The same turns and mirrors carry the whole set onto itself, and each row onto the other rows of its family. Which rows share a family with each named row? Give them in list order.
These 40 rows form 8 families of 5 rows each.
z472: [ 1.48 -0.67 -1.51 -1.02 -0.66  0.68 -1.28  1.50]
z928: [ 0.39 -1.70 -0.22 -0.45 -0.86  0.91 -0.98  0.52]
z176: [-0.28 -1.64 -0.25 -0.65 -0.92  1.07 -0.76  0.49]
z177: [ 0.96 -0.34 -3.88 -0.71 -1.43  0.13 -0.80  0.99]
z451: [-0.14 -0.89 -0.05 -0.68 -0.48  0.47 -0.83  0.21]
z453: [-0.29 -0.82 -0.32 -0.36 -0.65  0.08 -1.06  1.43]
z445: [ 1.59 -0.87 -2.07 -1.16 -0.44  0.95 -1.55  1.03]
z350: [ 1.34 -0.10 -1.54 -1.18 -0.80  0.70 -1.06  1.32]
z179: [ 1.66 -0.07 -2.59 -0.67 -1.04  0.84 -0.91  1.12]
z200: [ 0.55 -0.31 -0.40 -0.46 -0.76  0.87 -0.87  0.95]
z952: [-0.29 -1.42 -0.05 -0.67 -0.65  0.47 -0.95  0.54]
z596: [ 1.19 -0.85 -3.88 -0.83 -0.95  0.09 -0.87  1.06]
z285: [ 0.76 -0.93 -4.17 -0.70 -0.71 -0.34 -1.03  0.26]
z869: [ 0.43 -0.59 -4.29 -0.51 -1.23  0.21 -0.57 -0.01]
z644: [-1.47 -0.98 -0.64 -0.14 -0.77  0.18 -0.49 -0.21]
z992: [-1.60 -1.15 -0.93 -0.38 -0.97 -0.25 -0.14 -0.26]
z680: [-1.46 -2.06 -1.18  0.05 -1.20 -0.02 -0.07  0.05]
z423: [-1.61 -2.01 -1.58 -0.27 -0.96 -0.32 -0.32 -0.47]
z906: [ 1.75 -0.26 -2.10 -0.62 -1.17  0.79 -1.30  1.09]
z240: [-1.44 -1.55 -0.81 -0.58 -1.14 -0.34 -0.05  0.03]
z276: [ 0.24 -0.66 -0.14 -0.49 -1.16  0.63 -0.83  0.83]
z385: [-1.60 -2.03 -1.67 -0.23 -0.98  0.05  0.28 -0.20]
z568: [-1.52 -1.15 -3.08 -0.17 -1.06 -0.21 -0.33 -0.82]
z296: [ 1.76 -0.70 -1.85 -0.25 -0.93  0.39 -0.67  1.61]
z311: [-1.22 -1.42 -3.24 -0.54 -0.72 -0.95 -0.09 -0.42]
z880: [ 1.41 -1.22 -3.84 -0.61 -1.21  0.24 -0.35  0.16]
z696: [-0.86 -1.66 -3.56 -0.99 -1.18 -0.18 -0.57 -0.93]
z37: [-1.45 -1.57 -1.46  0.10 -0.87 -0.26 -0.41 -0.85]
z401: [-0.84 -1.49 -3.96 -0.23 -0.67 -0.35  0.07  0.20]
z695: [ 1.82 -0.76 -2.28 -0.73 -1.09  0.59 -1.61  1.09]
z921: [ 0.87 -0.77 -3.94 -0.72 -0.47  0.37 -1.15  1.12]
z632: [ 0.88 -0.55 -4.13 -0.50 -0.97 -0.03 -0.96  0.15]
z43: [-0.72 -1.65 -3.98 -0.33 -1.20 -0.49 -0.25 -0.11]
z763: [-1.33 -1.54 -3.62 -0.38 -0.99 -0.59  0.01  0.30]
z242: [ 0.52 -1.15 -0.18 -0.65 -1.36  0.58 -1.02  0.96]
z359: [ 1.25 -0.86 -1.66 -0.98 -0.62  1.25 -1.63  1.31]
z344: [-1.21 -1.09 -3.42 -0.39 -0.84 -0.61 -0.23 -0.64]
z410: [-0.73 -1.23 -3.83  0.08 -1.47 -0.43 -0.39 -0.36]
z870: [ 0.55 -0.80 -4.15 -1.13 -0.54  0.05 -0.91  0.91]
z797: [-1.88 -1.43 -1.35 -0.80 -0.82 -0.28 -0.99 -0.20]

Same family as z869: z179, z200, z644, z568
Same family as z445: z928, z680, z763, z870
Same family as z176: z385, z401, z921, z359
Same family as z992: z906, z276, z632, z344
Same family as z350: z177, z451, z37, z410
Same family as z311: z285, z240, z695, z242

